128 stands for zero in the data rows.
Two rows play each game, the first against the second. How much does the first row win by? 15 is about a draw, 30 a big win and 0 a big loss. Wins can go round in a circle: one row can beat a second, the second a third and the third the first. Each row has two weighted sums of its numbers, A and B, taken from their middle values. A row wins by its A times the other's B, less its B times the other's A.
{141, 107, 134, 151, 134, 121, 118, 133, 150,  77, 105, 164, 174,  91}
{120, 127, 138, 148,  96, 157, 122, 107, 127, 182, 183,  70,  82, 181} >> 22
{167, 116, 131, 175, 141, 126, 118,  90, 103, 140, 154, 141, 121, 154}
{ 86, 155, 114, 102,  96, 127, 149, 156, 152, 100,  97, 138, 136, 101} >> 11
{ 86, 161, 103, 105, 101, 133, 149, 143, 159,  95, 101, 140, 129, 106}
{ 85, 170, 116,  97,  93, 137, 147, 153, 153, 103, 100, 140, 138,  95} >> 16
{166, 113, 138, 172, 126, 122, 121,  89, 106, 160, 173, 114, 107, 167}
{171, 101, 144, 122, 170, 100, 111, 132, 106,  97,  97, 176, 179,  86} >> 15
{ 86, 162, 108,  98, 100, 131, 149, 144, 152, 106, 105, 140, 130, 104}
{144, 150, 125, 101, 170, 113, 115, 150, 112, 128,  95, 159, 140, 112} >> 17
{ 85, 164, 113,  99,  98, 137, 149, 154, 148, 105,  99, 142, 139,  98}
{138, 104, 130, 155, 120, 115, 118, 124, 144,  82, 116, 152, 160,  99} >> 9
{137, 104, 134, 159, 131, 123, 120, 130, 146,  80, 108, 161, 172,  95}
{112, 129, 141, 151,  97, 159, 130, 110, 127, 181, 183,  67,  82, 180} >> 19
{ 88, 106, 115,  91, 106, 136, 150, 139, 169, 100, 124, 104, 126, 130}
{109, 124, 135, 150,  97, 157, 135,  99, 133, 181, 186,  64,  75, 175} >> 8
{172, 101, 147, 121, 171,  99, 111, 139, 103,  99,  91, 184, 187,  89}
{139, 104, 140, 109, 157, 123, 125, 129, 126, 159, 154,  89, 103, 165} >> 18
{145, 155, 120,  91, 169, 113, 109, 160, 107, 123,  84, 164, 153,  92}
{166, 116, 139, 168, 129, 122, 118,  89, 102, 158, 169, 119, 112, 157} >> 18
{ 86, 155, 109,  97, 104, 128, 149, 155, 152,  99,  97, 138, 135, 104}
{149, 161, 128,  86, 173, 110, 106, 164, 108, 118,  79, 168, 158,  84} >> 16
{ 92, 102, 125,  94, 110, 132, 149, 139, 162, 113, 129, 103, 127, 129}
{ 95, 167, 121, 172,  90, 159, 144, 102, 117, 181, 168,  98,  74, 176} >> 11
{111, 119, 135, 153,  91, 156, 135, 108, 129, 182, 185,  66,  74, 184}
{114, 116, 136, 123, 108, 145, 140, 113, 134, 162, 166,  75,  93, 162} >> 14
{162, 110, 126, 147, 156, 111, 109, 126, 128,  84, 105, 168, 166,  95}
{149, 165, 124,  88, 158, 112, 109, 160, 105, 124,  84, 165, 154,  99} >> 16
{ 87, 167, 109, 119,  91, 144, 152, 128, 138, 131, 128, 121, 110, 127}
{ 93, 161, 117, 136,  95, 149, 146, 124, 127, 148, 137, 114, 102, 139} >> 21
{ 85, 155, 111, 100,  99, 136, 147, 155, 155, 100,  97, 145, 141,  86}
{150,  98, 137, 101, 154, 113, 120, 127, 125, 150, 146,  95, 112, 145} >> 18
{ 87, 163, 102, 102, 100, 137, 149, 139, 153, 103, 109, 141, 122, 106}
{ 85, 163, 111,  99, 107, 135, 147, 157, 157,  97,  95, 147, 143,  89} >> 17
{ 90, 102, 126,  89, 103, 128, 148, 145, 170, 103, 123, 105, 132, 132}
{165, 132, 128, 180, 114, 126, 121,  75, 104, 159, 178, 112, 100, 167} >> 20
{ 89,  93, 122,  94, 110, 130, 150, 144, 174, 104, 127, 104, 129, 118}
{166,  99, 139, 153, 171, 110, 107, 121, 121, 105, 118, 159, 159, 113} >> 8
{165, 101, 137, 153, 162, 111, 107, 128, 122,  98, 110, 158, 164, 104}
{145, 152, 122,  95, 166, 110, 116, 161, 107, 122,  84, 163, 147, 104} >> 3
{157,  98, 142,  90, 174, 105, 114, 151, 123, 131, 117, 115, 136, 124}
{ 89, 111, 116,  99, 105, 138, 151, 137, 169, 104, 127, 103, 121, 136} >> 14
{170,  98, 145, 132, 180, 100, 109, 138, 102,  99,  95, 175, 180,  96}
{ 96, 163, 115, 155,  97, 159, 144, 106, 114, 169, 157, 108,  78, 165} >> 13
{ 85, 150, 111,  99,  99, 129, 149, 146, 156,  99, 101, 140, 133, 100}
{171, 111, 133, 141, 166, 104, 107, 126, 104,  98, 101, 177, 171, 104} >> 13
{146, 148, 128,  89, 169, 108, 112, 163, 107, 122,  83, 164, 150,  96}
{131, 109, 132,  88, 163, 117, 126, 157, 139, 116, 110, 121, 148, 111} >> 21
{132, 104, 136, 155, 121, 117, 122, 132, 148,  79, 108, 157, 166,  96}
{150,  97, 137, 151, 142, 113, 114, 132, 142,  83, 106, 159, 168,  98} >> 14
{ 87, 161, 117, 111,  93, 136, 150, 140, 150, 117, 115, 130, 122, 118}
{164, 111, 143, 171, 120, 120, 118,  90, 115, 141, 160, 123, 120, 155} >> 16
{ 93,  98, 132,  96, 117, 133, 148, 150, 158, 110, 122, 106, 131, 125}
{150, 148, 126,  87, 172, 109, 106, 155, 106, 120,  84, 167, 151,  99} >> 19
{170, 102, 146, 163, 171, 115, 110, 109, 101, 128, 131, 151, 148, 129}
{145, 101, 134, 146, 138, 114, 116, 132, 142,  82, 107, 156, 167,  97} >> 17
{108, 130, 133, 149, 100, 160, 133, 111, 134, 177, 179,  66,  85, 173}
{145,  99, 133, 148, 135, 114, 117, 134, 144,  82, 106, 157, 168, 100} >> 14
{172,  96, 136, 136, 169, 101, 108, 127, 100,  99,  96, 184, 174,  96}
{106, 115, 131, 148,  93, 157, 138, 104, 137, 176, 183,  66,  78, 171} >> 16
{165, 124, 131, 168, 121, 126, 120,  74, 101, 160, 176, 119, 101, 171}
{170, 102, 142, 136, 174, 102, 110, 139, 109,  96,  95, 180, 184,  89} >> 9
{ 96, 172, 109, 166,  86, 162, 144, 100, 114, 176, 166,  99,  71, 171}
{171, 101, 146, 140, 179, 103, 108, 125,  97, 111, 107, 171, 169, 110} >> 18
{161, 111, 130,  90, 170, 104, 112, 147, 119, 123, 110, 131, 139, 130}
{164, 115, 139, 170, 128, 121, 116,  87, 110, 148, 165, 126, 116, 162} >> 11
{156,  97, 137,  93, 179, 103, 110, 150, 129, 120, 110, 128, 144, 112}
{144, 157, 116, 101, 160, 114, 113, 151, 104, 120,  89, 160, 141, 106} >> 8
{161,  96, 128,  86, 176, 104, 109, 145, 118, 122, 109, 128, 141, 114}
{112, 120, 134, 160, 103, 156, 132,  97, 129, 186, 191,  60,  72, 186} >> 17
{ 96, 169, 113, 166,  90, 158, 142, 105, 113, 180, 167, 101,  75, 177}
{170,  98, 144, 153, 178, 102, 107, 125, 108, 104, 105, 174, 171, 102} >> 20
{135, 102, 133, 147, 117, 116, 121, 125, 147,  80, 112, 157, 164, 104}
{ 87, 155, 113,  93,  98, 129, 149, 146, 150,  99, 102, 142, 133, 105} >> 29
{ 99, 133, 135, 116, 110, 152, 148, 128, 144, 149, 156,  86, 106, 145}
{148, 143, 121,  92, 165, 110, 108, 155, 110, 119,  84, 165, 150,  94} >> 17
{111, 130, 134, 148,  97, 159, 132, 109, 134, 181, 182,  71,  83, 190}
{161,  99, 142,  88, 171, 101, 107, 152, 122, 125, 109, 129, 146, 112} >> 13
{163, 111, 141, 157, 149, 120, 108, 121, 126, 108, 121, 156, 160, 113}
{101, 173, 117, 155,  89, 155, 142, 111, 113, 172, 156, 108,  86, 162} >> 11
{148, 124, 139, 110, 156, 126, 118, 128, 129, 160, 150,  94, 111, 145}
{ 95, 110, 129,  90, 127, 135, 143, 154, 158, 108, 116, 114, 142, 109} >> 24
{ 91, 107, 122,  96,  99, 135, 150, 137, 164, 117, 135,  96, 121, 135}
{161, 104, 141,  85, 181, 103, 108, 158, 123, 126, 106, 131, 152, 118} >> 10
{ 96, 182, 114, 163,  92, 162, 146, 100, 111, 177, 167,  95,  69, 178}
{147, 155, 123,  90, 172, 114, 111, 159, 110, 127,  87, 164, 151,  91} >> 25
{ 85, 162, 103, 100,  96, 133, 149, 142, 154,  96, 101, 142, 129, 104}
{140, 112, 138, 158, 125, 122, 118, 130, 145,  83, 110, 161, 169,  90} >> 14
{164, 117, 142, 174, 124, 127, 117,  97, 111, 146, 160, 130, 125, 145}
{167, 110, 139, 175, 127, 125, 118,  82, 107, 158, 172, 119, 109, 163} >> 17
{ 97, 173, 119, 162,  93, 159, 142, 112, 111, 180, 163, 100,  77, 169}
{161, 110, 142,  88, 182, 103, 108, 159, 122, 125, 104, 134, 154, 107} >> 22
{ 97, 167, 119, 161,  81, 159, 142, 104, 115, 182, 167,  99,  75, 168}
{164, 126, 130, 174, 118, 126, 121,  76, 106, 158, 177, 118, 101, 172} >> 15
{152, 116, 139, 167, 116, 113, 113, 117, 127, 106, 130, 143, 145, 117}
{ 91, 109, 129, 106, 105, 143, 153, 138, 157, 127, 141,  86, 113, 148} >> 12
{168, 114, 135, 144, 173, 107, 109, 125, 117,  91, 101, 176, 170, 103}
{140,  97, 135, 152, 125, 114, 121, 124, 146,  80, 110, 157, 165,  98} >> 14
{167, 109, 142, 172, 124, 125, 120,  87, 107, 154, 168, 121, 114, 163}
{ 90, 106, 111,  99, 103, 140, 151, 134, 165, 111, 132, 102, 119, 132} >> 17
{135, 106, 129, 155, 122, 115, 122, 125, 143,  78, 110, 158, 165, 100}
{140,  97, 132, 158, 114, 115, 118, 119, 141,  85, 117, 154, 160, 110} >> 16
{146, 156, 125,  92, 166, 110, 109, 157, 109, 119,  85, 167, 149,  98}
{143, 161, 114,  98, 165, 115, 115, 150, 111, 118,  88, 163, 142, 105} >> 18
{ 86, 158, 111, 102, 100, 130, 150, 146, 154, 100, 104, 138, 131, 113}
{115, 121, 134, 161,  97, 156, 129,  98, 125, 185, 191,  63,  71, 189} >> 9
{149, 157, 127,  89, 166, 107, 111, 164, 112, 120,  82, 167, 150,  95}
{166, 126, 137, 174, 134, 131, 119,  86, 105, 162, 172, 120, 114, 164} >> 23
{ 97, 171, 112, 165,  81, 161, 142, 102, 115, 176, 164,  99,  72, 174}
{118, 162, 121, 109, 146, 142, 145, 138, 106, 149, 120, 135, 116, 129} >> 22
{ 85, 161, 106, 107,  99, 133, 149, 145, 154,  94, 100, 142, 129, 113}
{ 97, 172, 121, 156,  87, 158, 144, 103, 114, 181, 167,  97,  75, 169} >> 26
{101, 169, 122, 153,  97, 157, 142, 119, 110, 172, 151, 110,  93, 154}
{ 93, 104, 121,  90, 122, 132, 148, 139, 161, 105, 121, 107, 129, 117} >> 13
{ 95, 171, 111, 167,  86, 161, 144, 101, 120, 173, 163, 100,  73, 176}
{161, 102, 139,  76, 178, 104, 108, 155, 120, 129, 107, 130, 150, 117} >> 16
{141,  98, 135, 153, 126, 114, 117, 130, 140,  86, 113, 153, 162, 101}
{163, 128, 126, 176, 114, 124, 121,  82, 111, 149, 169, 122, 107, 173} >> 16
{172, 108, 147, 131, 171, 102, 109, 137, 100, 105,  96, 182, 182,  95}
{ 91, 166, 117, 111, 106, 146, 149, 142, 132, 129, 116, 138, 124, 117} >> 13
{111, 122, 137, 150,  93, 155, 135, 109, 129, 182, 183,  62,  77, 188}
{ 89, 154, 107, 100, 102, 138, 150, 140, 140, 106, 103, 144, 128, 113} >> 10
{110, 136, 119, 161,  90, 161, 135,  97, 127, 180, 188,  67,  69, 194}
{ 92, 159, 113, 163,  84, 158, 145, 108, 123, 164, 153, 110,  82, 153} >> 16
{160,  99, 140,  91, 179, 103, 110, 157, 120, 127, 109, 123, 144, 116}
{151, 153, 129,  87, 163, 111, 107, 163, 108, 121,  80, 168, 157,  91} >> 2
{152, 106, 135, 159, 138, 110, 112, 124, 140,  84, 110, 156, 166,  93}
{ 90, 113, 128,  99, 103, 136, 149, 152, 170, 103, 119, 108, 139, 107} >> 15
{ 99, 167, 121, 151,  95, 156, 142, 107, 116, 175, 160, 104,  81, 164}
{159, 108, 131,  91, 175, 104, 111, 147, 120, 125, 110, 129, 139, 120} >> 16
{138,  95, 139, 156, 129, 116, 120, 131, 142,  81, 107, 156, 166,  92}
{146, 159, 123,  85, 170, 113, 110, 165, 109, 121,  82, 171, 155,  84} >> 14
{ 96, 176, 111, 164,  87, 161, 145,  99, 115, 179, 167,  99,  69, 181}
{ 87, 161, 114, 115,  98, 139, 152, 133, 145, 125, 122, 128, 115, 123} >> 13
{117, 129, 124, 156, 100, 156, 128, 100, 130, 177, 182,  68,  75, 186}
{ 87, 159, 106, 106, 101, 133, 147, 142, 154,  96,  99, 146, 131, 100} >> 18
{114, 129, 134, 156,  96, 155, 133, 104, 124, 188, 189,  59,  71, 192}
{173,  92, 144, 122, 169,  97, 110, 137, 102, 102,  92, 182, 181,  91} >> 16
{ 92, 154, 119,  99, 135, 147, 147, 158, 134, 107,  89, 155, 148,  89}
{139,  99, 137, 154, 123, 115, 119, 131, 143,  80, 108, 156, 166,  98} >> 15
{121, 115, 133, 152,  98, 149, 125, 103, 126, 179, 182,  69,  79, 181}
{140, 108, 129, 151, 125, 122, 117, 129, 141,  85, 111, 159, 169,  92} >> 15
{ 91, 107, 115,  96, 115, 135, 151, 140, 166, 100, 123, 108, 127, 121}
{ 92,  94, 127,  91, 118, 126, 147, 145, 162, 106, 121, 109, 133, 119} >> 11
{115, 120, 136, 147,  97, 153, 131, 101, 133, 178, 183,  67,  78, 180}
{ 94, 111, 116, 106, 108, 144, 151, 127, 152, 123, 141,  98, 111, 139} >> 15
{ 91, 161, 115,  92, 122, 139, 150, 157, 136, 105,  92, 146, 141, 101}
{124, 142, 141, 153, 103, 154, 122, 110, 122, 180, 179,  68,  85, 174} >> 11
{ 97, 173, 122,  95, 143, 146, 146, 156, 127, 115,  91, 154, 146,  96}
{172,  98, 143, 116, 178,  98, 111, 131, 106,  99,  96, 178, 180,  94} >> 10
{101, 123, 135, 137, 104, 157, 142, 118, 141, 160, 166,  76,  97, 162}
{159,  90, 138,  85, 176, 103, 109, 148, 121, 126, 112, 128, 143, 129} >> 15
{161,  96, 143,  82, 177, 101, 108, 159, 118, 126, 105, 129, 147, 117}
{116, 136, 135, 152,  97, 158, 126, 106, 126, 186, 187,  64,  79, 188} >> 14
{159, 104, 140,  82, 178, 105, 113, 144, 122, 133, 119, 120, 136, 123}
{121, 124, 122, 149, 100, 153, 124, 102, 129, 176, 180,  75,  76, 180} >> 15
{ 85, 159, 105, 100,  95, 133, 149, 144, 150,  97, 101, 141, 130, 102}
{161,  92, 141,  81, 171, 102, 107, 151, 120, 125, 108, 128, 146, 115} >> 15
{ 89,  97, 128,  93, 103, 128, 148, 143, 171, 103, 123, 107, 131, 126}
{160, 100, 139,  89, 178, 104, 110, 149, 122, 129, 115, 127, 140, 118} >> 5
{ 90,  97, 127,  88, 102, 128, 149, 145, 169, 103, 124, 104, 132, 113}
{172,  91, 144, 122, 178,  98, 113, 139,  98, 102,  92, 178, 180,  97} >> 12
{171, 100, 134, 135, 170, 102, 108, 126, 102,  97,  96, 182, 174, 103}
{ 96,  99, 131,  93, 109, 125, 146, 142, 158, 110, 123, 113, 133, 124} >> 16
{171,  86, 143, 121, 174,  99, 111, 130, 103, 101,  98, 179, 177,  96}
{113, 130, 134, 163, 104, 157, 131,  96, 129, 187, 192,  61,  71, 187} >> 15
{157,  97, 138,  80, 169, 103, 110, 150, 133, 122, 110, 127, 144, 118}
{147, 161, 126,  88, 174, 112, 109, 166, 108, 118,  80, 169, 157,  80} >> 14
{171, 108, 146, 121, 175,  98, 111, 141,  99, 101,  89, 185, 189,  79}
{165, 114, 131, 145, 164, 108, 109, 124, 121,  90, 102, 172, 168, 103} >> 17
{170, 109, 145, 146, 166, 110, 105, 128, 101, 110, 108, 169, 172, 106}
{140, 149, 123,  92, 168, 113, 116, 153, 111, 120,  89, 159, 146, 101} >> 16
{ 89, 100, 116, 101, 109, 138, 152, 136, 171, 104, 128, 102, 122, 117}
{115, 120, 132, 150, 104, 155, 128,  97, 126, 185, 191,  61,  71, 200} >> 26
{145, 144, 126,  95, 177, 109, 115, 160, 109, 124,  86, 154, 147, 105}
{ 90, 107, 129,  93, 107, 130, 149, 144, 166, 106, 127, 104, 129, 109} >> 16
{158,  92, 143,  87, 179, 103, 110, 149, 122, 124, 111, 127, 144, 129}
{ 91, 114, 115, 105, 109, 144, 151, 129, 157, 120, 140,  97, 111, 144} >> 16
{ 87, 153, 109, 102, 104, 129, 149, 149, 152, 100, 100, 141, 135, 109}
{126, 109, 123, 156, 108, 122, 125, 119, 150,  75, 112, 158, 159, 108} >> 7
{104, 170, 125, 152,  99, 152, 142, 123, 108, 166, 144, 115,  94, 148}
{ 92, 112, 130,  89, 107, 137, 146, 148, 165, 111, 122, 105, 136, 111} >> 6
{ 98, 171, 121, 158,  96, 160, 143, 112, 115, 182, 164,  93,  76, 170}
{ 89, 113, 125,  95, 102, 139, 149, 150, 165, 108, 125, 105, 133, 114} >> 13
{102, 124, 121, 149,  94, 160, 141, 101, 134, 167, 178,  71,  77, 183}
{172,  94, 148, 127, 173,  97, 113, 137,  97, 101,  92, 179, 182,  92} >> 16
{173, 108, 144, 119, 173,  97, 111, 132,  96,  99,  94, 182, 181,  90}
{137, 153, 116,  82, 178, 117, 118, 151, 113, 116,  86, 165, 143,  93} >> 13
{144, 107, 137, 155, 125, 114, 116, 131, 144,  83, 110, 155, 165,  99}
{ 90, 106, 126,  97, 109, 135, 148, 152, 163, 103, 118, 107, 140, 107} >> 15
{133, 120, 128, 139, 114, 143, 118, 107, 129, 166, 170,  81,  85, 179}
{ 93, 165, 111, 163,  87, 161, 145, 103, 117, 169, 161, 103,  76, 161} >> 19
{ 85, 160, 110,  97, 102, 128, 149, 157, 153,  99,  97, 134, 135, 102}
{101, 162, 114, 102, 153, 141, 144, 149, 124, 109,  90, 156, 140, 103} >> 11
{144,  98, 125, 159, 107, 116, 115, 112, 137,  93, 125, 147, 147, 119}
{ 88, 164, 119, 137,  91, 146, 149, 135, 136, 136, 128, 121, 109, 128} >> 23
